In the data rows, 50 means zero.
Here are some numbered points:
np.array([50, 47, 48, 46, 51, 45, 53, 47, 45, 55, 62, 51, 42, 48, 46, 51, 59, 50, 46, 50, 56, 51, 48, 48, 47, 46, 61, 39, 51, 38, 55, 50]) 0
np.array([38, 55, 39, 53, 43, 49, 53, 53, 49, 46, 64, 33, 27, 33, 51, 42, 53, 51, 60, 49, 70, 40, 28, 65, 59, 52, 64, 36, 40, 29, 61, 38]) 1
np.array([68, 37, 70, 47, 52, 46, 56, 54, 39, 60, 41, 66, 80, 61, 48, 46, 52, 40, 34, 49, 22, 59, 81, 30, 42, 38, 32, 47, 68, 63, 35, 74]) 2
np.array([42, 52, 39, 48, 51, 47, 54, 45, 46, 51, 67, 37, 27, 35, 49, 48, 59, 50, 54, 50, 69, 46, 29, 63, 54, 46, 69, 35, 46, 27, 61, 37]) 3
np.array([35, 55, 38, 54, 48, 48, 55, 51, 49, 46, 66, 31, 27, 32, 53, 45, 53, 49, 63, 49, 73, 39, 26, 67, 58, 53, 68, 40, 40, 27, 65, 34]) 4
np.array([41, 50, 40, 48, 51, 47, 52, 45, 47, 50, 64, 41, 30, 38, 48, 52, 55, 53, 53, 49, 66, 48, 33, 57, 53, 49, 67, 41, 44, 33, 60, 40]) 5
np.array([86, 43, 83, 52, 72, 49, 54, 46, 55, 64, 6, 95, 99, 77, 57, 68, 24, 29, 22, 49, 0, 70, 99, 9, 33, 33, 7, 78, 87, 91, 18, 87]) 6
np.array([41, 55, 52, 64, 29, 68, 41, 73, 58, 23, 35, 15, 29, 37, 60, 24, 39, 64, 79, 50, 60, 32, 33, 82, 69, 71, 37, 51, 24, 53, 47, 34]) 7
np.array([76, 42, 75, 49, 63, 49, 55, 48, 51, 61, 23, 80, 89, 68, 53, 59, 36, 35, 29, 49, 15, 65, 89, 20, 38, 35, 22, 65, 76, 75, 29, 79]) 8
np.array([57, 45, 55, 44, 52, 48, 49, 47, 49, 55, 46, 63, 67, 59, 47, 55, 54, 48, 41, 50, 38, 57, 64, 40, 44, 46, 45, 52, 56, 60, 46, 59]) 9
np.array([56, 39, 56, 41, 46, 45, 56, 50, 39, 56, 62, 52, 48, 53, 40, 46, 62, 47, 40, 50, 49, 57, 60, 40, 46, 38, 56, 35, 58, 43, 51, 64]) 10
np.array([33, 61, 34, 62, 35, 58, 44, 63, 55, 35, 56, 25, 27, 37, 58, 35, 46, 61, 73, 49, 75, 35, 21, 77, 64, 71, 58, 57, 27, 46, 61, 31]) 11
np.array([23, 66, 24, 61, 25, 67, 18, 67, 62, 26, 48, 23, 31, 66, 60, 47, 37, 86, 82, 52, 81, 36, 13, 87, 66, 94, 51, 87, 10, 84, 64, 14]) 12
np.array([35, 57, 43, 60, 39, 56, 50, 60, 54, 35, 55, 27, 27, 34, 57, 36, 47, 56, 70, 49, 67, 35, 25, 71, 63, 61, 56, 44, 32, 36, 59, 36]) 13
np.array([61, 38, 65, 45, 45, 50, 56, 56, 37, 53, 51, 49, 62, 55, 46, 39, 55, 44, 42, 50, 33, 53, 71, 35, 48, 36, 41, 38, 59, 48, 44, 68]) 14
np.array([31, 62, 30, 62, 39, 56, 44, 58, 56, 37, 59, 26, 25, 33, 60, 42, 46, 57, 72, 48, 76, 35, 20, 78, 64, 71, 60, 53, 29, 42, 65, 26]) 15
np.array([75, 61, 70, 46, 68, 51, 40, 37, 77, 58, 6, 83, 94, 82, 51, 73, 21, 42, 34, 53, 13, 70, 89, 23, 35, 48, 11, 92, 75, 99, 19, 69]) 16
np.array([59, 39, 61, 43, 41, 47, 56, 55, 40, 53, 59, 47, 49, 52, 43, 40, 61, 47, 40, 50, 42, 53, 63, 41, 47, 39, 51, 35, 55, 43, 48, 65]) 17
np.array([36, 60, 33, 58, 53, 46, 55, 48, 51, 46, 63, 35, 25, 29, 55, 50, 50, 47, 65, 47, 72, 38, 22, 69, 58, 53, 66, 41, 40, 26, 67, 30]) 18
np.array([72, 46, 71, 52, 64, 49, 54, 48, 52, 59, 23, 78, 86, 65, 54, 60, 34, 35, 33, 49, 19, 62, 83, 25, 40, 37, 24, 66, 73, 73, 31, 74]) 19
Which three points above are nearest to each new point, looking only along the 7 directions in which the numbered points spread most? Their numbers follow each, nearest first.
np.array([27, 65, 25, 65, 49, 51, 47, 53, 57, 38, 59, 29, 25, 29, 61, 49, 43, 56, 75, 48, 77, 34, 15, 78, 65, 70, 63, 54, 31, 35, 69, 21]) 15 11 18
np.array([66, 40, 62, 38, 61, 44, 52, 41, 46, 64, 42, 79, 83, 67, 43, 64, 57, 44, 29, 51, 25, 64, 82, 25, 36, 36, 41, 51, 70, 65, 40, 71]) 2 19 8
np.array([43, 52, 57, 62, 35, 69, 49, 74, 56, 24, 38, 17, 28, 35, 60, 23, 43, 57, 78, 50, 53, 30, 34, 75, 69, 60, 37, 39, 28, 40, 48, 39]) 7 13 11
np.array([36, 57, 50, 65, 24, 73, 26, 79, 61, 17, 32, 13, 30, 51, 60, 25, 35, 76, 83, 52, 63, 32, 29, 82, 72, 80, 31, 68, 14, 73, 47, 25]) 7 12 11
np.array([30, 63, 30, 63, 41, 55, 45, 57, 57, 38, 59, 27, 26, 33, 61, 43, 45, 57, 73, 48, 76, 35, 19, 78, 65, 71, 61, 53, 29, 40, 65, 24]) 15 11 13
np.array([50, 46, 47, 44, 54, 45, 55, 42, 44, 55, 62, 57, 46, 49, 44, 55, 59, 49, 44, 50, 53, 54, 50, 44, 45, 42, 64, 36, 53, 38, 54, 50]) 0 10 17
np.array([39, 51, 48, 55, 32, 60, 49, 62, 50, 35, 53, 23, 28, 40, 53, 31, 51, 56, 66, 50, 66, 39, 30, 70, 62, 58, 55, 42, 32, 39, 56, 43]) 13 1 11
np.array([32, 62, 31, 63, 47, 53, 47, 54, 56, 39, 58, 29, 27, 30, 59, 48, 47, 56, 73, 48, 73, 36, 20, 76, 65, 67, 63, 54, 30, 34, 64, 27]) 15 11 13
np.array([46, 44, 47, 40, 51, 45, 55, 42, 41, 55, 67, 47, 32, 43, 42, 52, 60, 51, 42, 50, 61, 55, 41, 47, 47, 39, 68, 33, 51, 32, 57, 49]) 0 5 3
np.array([47, 48, 46, 45, 47, 52, 44, 49, 47, 48, 56, 51, 45, 59, 46, 51, 56, 61, 49, 52, 56, 51, 49, 50, 45, 52, 54, 50, 44, 53, 51, 45]) 0 5 10
np.array([70, 38, 68, 45, 53, 46, 53, 50, 42, 60, 36, 72, 86, 64, 47, 51, 53, 40, 33, 50, 21, 59, 85, 23, 39, 36, 33, 52, 71, 66, 34, 73]) 2 19 8
np.array([57, 42, 54, 40, 53, 42, 55, 44, 41, 62, 64, 61, 49, 55, 41, 54, 64, 49, 36, 51, 48, 58, 59, 38, 42, 39, 59, 36, 60, 41, 51, 58]) 10 17 0
